128 stands for zero in the data rows.
Here are some points, one per row:
72;124;73;130;140;128;87;138;209;116;128;108;140;193;51;142;118;150;196;176;234;72;113;132;155;178;109;85;119;181;106;132;113;118;152;134;107;152;129;139;130;137;87;150;167
137;154;172;124;118;51;86;130;184;147;181;134;107;123;82;68;130;67;94;106;150;110;144;85;108;141;171;110;177;133;117;139;149;137;121;120;141;114;134;163;128;158;122;112;95
113;125;119;144;96;113;109;84;117;196;153;128;149;145;164;68;113;164;155;132;97;127;143;165;27;125;143;104;72;144;99;158;185;214;83;161;150;145;124;108;124;137;132;152;143
135;123;132;145;146;96;171;154;123;128;158;124;133;168;91;151;110;134;79;104;192;120;98;120;35;147;183;188;76;86;184;152;138;87;135;142;142;81;98;112;87;98;134;152;155
166;87;141;124;112;141;119;164;157;119;144;142;191;149;148;166;107;149;97;41;131;109;107;107;173;111;119;70;110;143;81;100;138;156;102;82;113;65;144;87;129;116;130;150;126
154;100;119;126;106;131;101;123;56;110;122;70;91;109;93;128;221;79;196;118;147;101;144;106;111;170;195;158;117;58;136;155;132;137;143;130;73;102;127;144;144;98;87;116;163
121;150;169;144;198;157;72;148;93;123;130;77;155;132;155;135;110;114;108;108;168;172;110;151;118;129;124;163;132;33;93;127;180;146;105;156;114;160;142;115;113;97;149;146;148
133;116;129;128;159;191;145;122;148;194;163;131;59;87;142;139;117;144;82;165;123;90;77;149;124;119;184;62;174;137;110;96;109;170;205;125;147;105;178;88;139;124;127;128;97
137;146;134;109;116;86;125;114;125;157;79;164;184;124;109;116;131;153;111;106;94;117;136;146;138;126;160;131;141;111;90;154;101;68;114;165;150;207;129;95;136;78;125;103;107
152;106;132;126;114;95;119;101;135;70;94;147;78;70;99;147;136;92;96;135;169;171;51;127;146;139;163;115;129;136;144;92;151;126;120;194;195;147;138;220;141;143;157;147;123
96;158;118;163;46;143;115;152;110;121;124;117;140;163;130;142;74;179;125;143;127;105;146;134;119;124;168;178;187;117;135;102;152;167;157;147;142;121;156;186;107;151;91;140;87
156;125;91;93;151;128;150;113;97;99;171;198;133;193;132;52;122;107;163;133;159;126;92;135;158;97;130;197;140;76;132;77;113;142;160;103;134;120;129;100;118;153;113;119;190
164;103;158;147;150;127;101;147;169;99;94;184;98;122;148;96;122;165;133;202;85;105;122;103;57;138;96;130;71;52;148;108;136;109;123;151;119;77;87;127;166;43;125;94;107
187;110;159;170;89;106;81;140;125;93;98;123;119;163;127;112;153;116;109;155;122;146;148;203;91;49;83;151;73;148;137;151;116;153;199;124;84;162;131;65;95;211;115;215;49
181;116;130;185;115;99;129;116;102;142;152;150;147;147;163;150;128;179;90;110;125;116;149;141;165;145;162;125;132;109;81;85;42;88;160;132;146;147;125;116;130;138;191;81;152
73;124;192;117;95;156;136;72;158;98;149;128;124;116;128;128;145;91;180;125;130;142;103;145;117;119;146;167;177;133;121;162;100;101;103;113;161;105;153;117;154;163;158;104;122
139;128;145;97;137;186;86;136;120;152;174;119;135;127;108;100;147;107;77;136;120;229;134;102;119;123;103;142;114;99;106;129;61;71;79;109;134;125;126;156;78;121;80;137;173
168;126;127;116;155;110;152;59;134;126;151;163;169;143;116;168;114;94;134;175;130;134;120;131;224;118;103;149;120;108;130;149;155;186;70;180;139;132;125;145;137;139;57;147;140
151;82;145;151;200;113;122;112;106;92;144;107;189;86;91;122;101;146;102;117;96;112;124;181;89;142;114;111;184;171;113;147;62;145;119;98;129;73;60;162;176;161;89;141;105
170;129;143;103;109;155;154;136;100;117;113;162;165;146;150;87;142;103;153;124;128;101;88;131;30;145;120;20;90;144;111;108;108;137;126;157;103;168;198;144;100;158;114;122;148
136;171;146;184;128;170;94;94;125;150;146;156;142;169;154;144;100;122;159;147;75;131;83;52;146;102;121;142;93;151;137;152;126;119;88;26;78;177;130;204;99;128;170;130;112
140;86;113;116;153;149;105;79;175;103;110;136;166;103;153;77;154;128;160;81;116;135;108;114;97;95;102;131;129;59;132;111;155;79;178;147;156;79;85;147;137;133;143;145;133
117;118;172;116;134;140;117;170;172;121;124;84;145;92;151;165;140;209;186;169;80;148;133;146;167;120;150;135;97;116;139;83;112;100;108;156;205;114;122;141;130;151;178;131;165
125;169;125;152;189;136;111;103;142;116;107;162;147;167;162;105;137;65;106;129;93;108;114;130;152;150;142;114;165;102;177;120;140;75;129;120;149;169;86;85;105;160;164;113;103
146;93;129;167;102;105;154;81;155;211;92;159;130;140;158;119;110;117;95;157;143;162;162;127;139;131;59;138;153;82;131;139;102;122;122;114;122;98;169;147;148;91;123;158;150
118;181;139;125;118;107;150;143;133;143;117;118;149;98;151;140;140;98;142;93;95;154;116;193;141;156;113;63;14;137;171;181;101;192;178;149;87;103;135;98;160;175;123;144;140
108;130;96;157;52;140;95;119;80;175;106;164;128;144;107;212;85;104;140;98;114;139;162;136;106;121;114;139;139;166;126;117;152;69;193;141;142;125;146;124;162;96;95;125;174
107;85;126;131;148;103;139;133;128;117;122;72;136;110;100;119;88;96;134;190;115;181;82;116;158;114;126;130;136;99;155;146;165;98;168;97;114;114;170;110;146;108;169;132;149
95;161;128;122;85;113;128;93;99;130;81;151;93;91;176;118;96;173;166;118;125;132;213;71;169;116;139;145;121;125;118;124;138;139;110;129;108;134;102;99;103;111;69;146;93
120;115;154;119;131;157;149;182;127;111;92;103;106;162;168;88;92;156;139;159;128;146;88;116;170;135;177;153;125;148;97;180;122;149;68;152;110;86;147;81;101;143;106;113;154
90;145;39;141;160;121;97;143;95;129;139;133;94;150;18;146;127;110;196;90;140;119;144;120;116;92;62;127;138;121;172;125;45;190;99;227;98;45;131;99;5;72;239;127;87
151;215;120;118;63;142;88;98;144;106;153;105;149;66;144;102;145;175;95;154;123;113;80;107;136;152;99;189;170;142;175;134;140;144;106;108;124;117;139;61;147;125;142;118;135
134;83;73;82;116;106;97;126;98;163;112;101;152;131;132;122;58;106;116;115;119;117;210;137;135;118;159;119;102;144;107;134;156;123;135;99;145;102;103;159;157;186;187;108;107
131;111;176;101;107;125;131;122;141;142;176;114;136;110;169;95;123;126;128;123;150;111;129;241;145;20;146;103;101;147;247;108;116;83;101;189;31;91;111;174;88;25;154;79;108
147;138;159;172;148;161;125;128;119;106;146;99;96;100;169;129;113;96;88;144;113;83;135;98;177;152;104;130;137;124;118;94;118;161;166;145;94;132;88;169;129;138;133;119;165
127;171;111;96;184;138;127;89;96;142;42;84;140;190;144;127;136;121;109;155;89;149;110;122;144;116;167;127;159;167;152;159;128;121;136;136;126;138;114;124;152;105;115;145;124
118;168;89;194;174;102;106;184;176;116;154;107;86;112;113;137;135;83;156;137;142;117;126;130;93;108;125;84;152;168;134;117;143;102;90;126;129;130;91;51;165;160;79;81;117
159;97;122;85;163;114;129;61;112;131;134;79;93;110;98;152;121;148;143;85;171;111;112;125;94;91;96;106;129;200;130;147;115;127;113;91;156;156;148;128;152;151;135;104;172
160;118;114;188;98;174;175;170;107;146;88;99;110;158;104;117;76;176;113;115;125;108;198;132;147;139;126;118;145;120;188;189;139;125;122;153;173;105;139;148;124;190;104;83;136
110;129;162;115;161;123;91;100;191;126;103;174;109;101;91;154;140;124;82;121;120;145;122;199;82;82;153;145;49;184;92;139;128;201;172;134;99;139;126;96;90;151;112;109;187
134;105;123;175;156;85;62;107;132;125;121;107;114;161;135;140;220;165;138;134;178;96;153;119;173;157;146;112;153;124;140;81;148;113;132;90;131;128;182;131;90;104;110;161;126
118;197;129;84;201;110;140;152;102;97;141;132;149;134;118;129;167;164;128;111;133;120;122;116;133;80;142;101;133;176;124;109;163;66;136;150;145;78;159;144;188;176;155;172;128
79;74;158;90;187;110;185;104;139;120;91;181;122;89;122;148;122;114;101;119;98;106;141;114;131;157;153;154;131;108;148;111;124;86;122;130;88;110;225;136;100;154;110;117;111
161;97;141;100;156;69;114;152;111;109;164;156;93;117;179;172;118;108;149;116;135;160;145;156;93;203;89;153;163;179;135;119;127;112;75;101;117;164;158;121;97;140;111;134;123
177;120;143;97;119;105;111;148;165;100;140;130;132;134;117;154;192;118;116;138;99;132;164;111;176;109;164;120;112;140;157;133;137;156;128;104;202;107;128;150;128;134;131;77;127
140;125;164;118;112;124;162;135;157;133;153;79;150;124;93;100;135;92;137;125;93;153;135;120;121;172;139;172;133;119;111;53;104;120;90;143;86;172;163;100;184;110;133;141;68
117;95;86;113;106;130;131;122;139;105;155;139;72;179;190;129;186;171;65;100;110;129;100;73;157;151;125;174;135;161;138;189;134;159;105;145;67;140;92;112;197;124;175;120;135
152;159;117;144;105;195;171;121;120;107;94;137;87;144;134;122;147;128;119;57;82;140;141;181;136;152;127;175;106;122;98;118;131;127;120;81;172;119;158;158;134;48;118;142;97
95;92;137;100;75;105;85;132;132;143;103;91;128;171;168;215;109;118;101;139;76;118;96;125;96;124;143;113;129;50;190;81;52;141;93;121;160;136;90;149;137;132;111;142;108
115;149;123;116;98;139;167;90;94;109;157;101;118;129;145;158;163;129;99;153;115;178;102;163;68;136;106;35;137;130;102;113;193;156;133;102;131;107;100;85;76;155;139;73;100
132;134;120;73;161;120;136;142;118;161;155;148;148;124;122;153;130;150;134;127;74;140;122;76;113;139;113;180;119;176;150;66;176;137;175;148;100;119;152;127;120;153;76;115;117
77;191;163;84;118;93;142;152;145;144;141;138;178;141;151;124;103;81;124;128;100;96;162;92;122;114;110;148;151;123;71;128;125;90;186;122;117;100;133;126;147;101;166;138;161
146;124;154;241;135;118;177;96;128;137;137;88;123;130;99;140;137;124;153;142;107;109;84;93;158;115;118;168;114;163;90;119;168;126;116;133;126;145;116;121;114;119;124;84;139
67;4;122;133;128;174;155;150;121;134;183;136;161;93;146;152;165;121;120;148;110;127;113;88;168;66;150;102;137;134;96;143;154;115;148;172;154;183;110;79;101;152;126;144;109
92;109;146;72;132;136;100;159;111;125;107;152;130;145;129;133;150;126;102;142;97;70;72;190;137;177;75;139;146;160;100;167;164;93;103;136;159;107;117;153;154;115;143;135;119
197;119;151;83;106;99;167;123;96;130;162;98;105;118;103;88;114;122;166;171;108;156;121;106;155;166;159;114;142;152;120;150;127;119;174;101;139;154;100;115;92;70;120;191;118
90;137;34;165;35;138;113;135;76;120;60;172;161;79;77;119;68;129;92;118;170;154;158;136;161;146;149;120;97;135;132;78;144;81;110;89;115;108;125;127;135;156;145;127;107
126;127;185;140;128;115;192;172;101;140;61;147;140;77;149;125;134;143;145;104;126;108;102;115;139;108;117;120;182;160;144;131;132;166;122;102;127;121;64;128;83;143;127;183;205
93;133;133;127;77;175;90;132;77;60;98;183;101;164;74;119;71;162;117;129;134;145;213;125;95;112;135;96;160;160;131;107;123;159;134;110;133;178;125;110;181;101;135;100;167
160;142;79;78;106;196;156;116;206;119;82;56;119;115;150;97;45;114;89;95;133;101;167;97;133;127;84;130;133;144;106;92;122;81;115;193;117;157;103;117;96;161;119;147;169
83;125;139;188;151;89;139;149;145;127;161;147;131;154;147;63;149;115;130;88;95;198;164;127;124;201;121;90;143;148;187;131;141;171;140;91;145;182;150;135;137;113;147;172;140
81;131;128;90;145;45;155;164;124;113;110;89;141;119;101;102;140;163;85;129;126;118;102;139;115;97;49;137;108;40;132;124;114;135;140;81;126;172;138;164;116;107;115;75;112
125;167;57;132;158;116;138;117;159;100;192;155;59;111;93;184;100;180;178;73;150;109;112;161;119;112;139;105;129;16;107;180;139;86;129;119;89;167;141;151;121;121;122;157;135
120;150;60;135;95;160;136;179;124;110;141;147;147;92;189;132;143;70;121;196;121;105;158;151;130;155;113;151;132;139;79;187;97;112;125;106;145;142;123;157;83;138;129;97;102
93;142;87;133;167;171;199;112;132;133;124;105;136;96;131;171;142;111;155;162;248;75;159;134;70;89;150;158;76;81;177;117;114;166;104;100;134;154;114;120;177;83;178;141;96
135;125;117;117;123;145;179;169;156;214;140;149;97;139;51;143;182;155;174;137;183;134;111;146;153;115;122;151;173;101;99;106;138;135;88;82;86;141;71;157;163;162;146;122;100
163;129;59;171;141;104;129;178;145;127;119;119;147;86;188;123;162;136;117;145;121;163;110;82;98;90;138;135;147;183;105;127;83;170;156;133;141;139;154;183;144;90;91;125;136
139;161;178;120;109;139;165;110;140;116;102;154;141;161;138;145;157;155;135;174;137;170;176;114;115;163;122;44;137;131;72;154;128;143;131;149;57;86;101;137;125;134;128;132;109
155;157;133;120;93;200;95;167;105;158;145;140;140;90;100;130;117;127;109;126;116;92;194;114;160;141;125;123;142;99;163;171;169;146;100;129;152;140;156;108;153;121;134;148;136
64;125;122;123;141;106;136;90;69;145;172;111;58;152;130;75;140;97;156;118;184;94;111;134;178;143;103;114;60;167;79;116;106;112;103;122;190;111;120;125;145;131;90;151;117
116;127;181;105;157;141;95;134;140;143;108;130;146;114;130;118;123;132;199;57;225;177;103;86;145;180;107;157;134;143;134;167;124;134;196;142;168;161;103;125;138;117;110;54;64
Along one direction, these points spread out more than along any other. How many in every 100 of the points above lie lower along it than each point below? Round to a whole number. More than half of the points above lie lower than the first one.
139;128;145;97;137;186;86;136;120;152;174;119;135;127;108;100;147;107;77;136;120;229;134;102;119;123;103;142;114;99;106;129;61;71;79;109;134;125;126;156;78;121;80;137;173 56
137;154;172;124;118;51;86;130;184;147;181;134;107;123;82;68;130;67;94;106;150;110;144;85;108;141;171;110;177;133;117;139;149;137;121;120;141;114;134;163;128;158;122;112;95 65
135;125;117;117;123;145;179;169;156;214;140;149;97;139;51;143;182;155;174;137;183;134;111;146;153;115;122;151;173;101;99;106;138;135;88;82;86;141;71;157;163;162;146;122;100 87
151;215;120;118;63;142;88;98;144;106;153;105;149;66;144;102;145;175;95;154;123;113;80;107;136;152;99;189;170;142;175;134;140;144;106;108;124;117;139;61;147;125;142;118;135 23
121;150;169;144;198;157;72;148;93;123;130;77;155;132;155;135;110;114;108;108;168;172;110;151;118;129;124;163;132;33;93;127;180;146;105;156;114;160;142;115;113;97;149;146;148 86
133;116;129;128;159;191;145;122;148;194;163;131;59;87;142;139;117;144;82;165;123;90;77;149;124;119;184;62;174;137;110;96;109;170;205;125;147;105;178;88;139;124;127;128;97 55
93;133;133;127;77;175;90;132;77;60;98;183;101;164;74;119;71;162;117;129;134;145;213;125;95;112;135;96;160;160;131;107;123;159;134;110;133;178;125;110;181;101;135;100;167 0
152;106;132;126;114;95;119;101;135;70;94;147;78;70;99;147;136;92;96;135;169;171;51;127;146;139;163;115;129;136;144;92;151;126;120;194;195;147;138;220;141;143;157;147;123 72
187;110;159;170;89;106;81;140;125;93;98;123;119;163;127;112;153;116;109;155;122;146;148;203;91;49;83;151;73;148;137;151;116;153;199;124;84;162;131;65;95;211;115;215;49 42
96;158;118;163;46;143;115;152;110;121;124;117;140;163;130;142;74;179;125;143;127;105;146;134;119;124;168;178;187;117;135;102;152;167;157;147;142;121;156;186;107;151;91;140;87 7
93;142;87;133;167;171;199;112;132;133;124;105;136;96;131;171;142;111;155;162;248;75;159;134;70;89;150;158;76;81;177;117;114;166;104;100;134;154;114;120;177;83;178;141;96 97
113;125;119;144;96;113;109;84;117;196;153;128;149;145;164;68;113;164;155;132;97;127;143;165;27;125;143;104;72;144;99;158;185;214;83;161;150;145;124;108;124;137;132;152;143 34
139;161;178;120;109;139;165;110;140;116;102;154;141;161;138;145;157;155;135;174;137;170;176;114;115;163;122;44;137;131;72;154;128;143;131;149;57;86;101;137;125;134;128;132;109 17
154;100;119;126;106;131;101;123;56;110;122;70;91;109;93;128;221;79;196;118;147;101;144;106;111;170;195;158;117;58;136;155;132;137;143;130;73;102;127;144;144;98;87;116;163 92
146;124;154;241;135;118;177;96;128;137;137;88;123;130;99;140;137;124;153;142;107;109;84;93;158;115;118;168;114;163;90;119;168;126;116;133;126;145;116;121;114;119;124;84;139 63
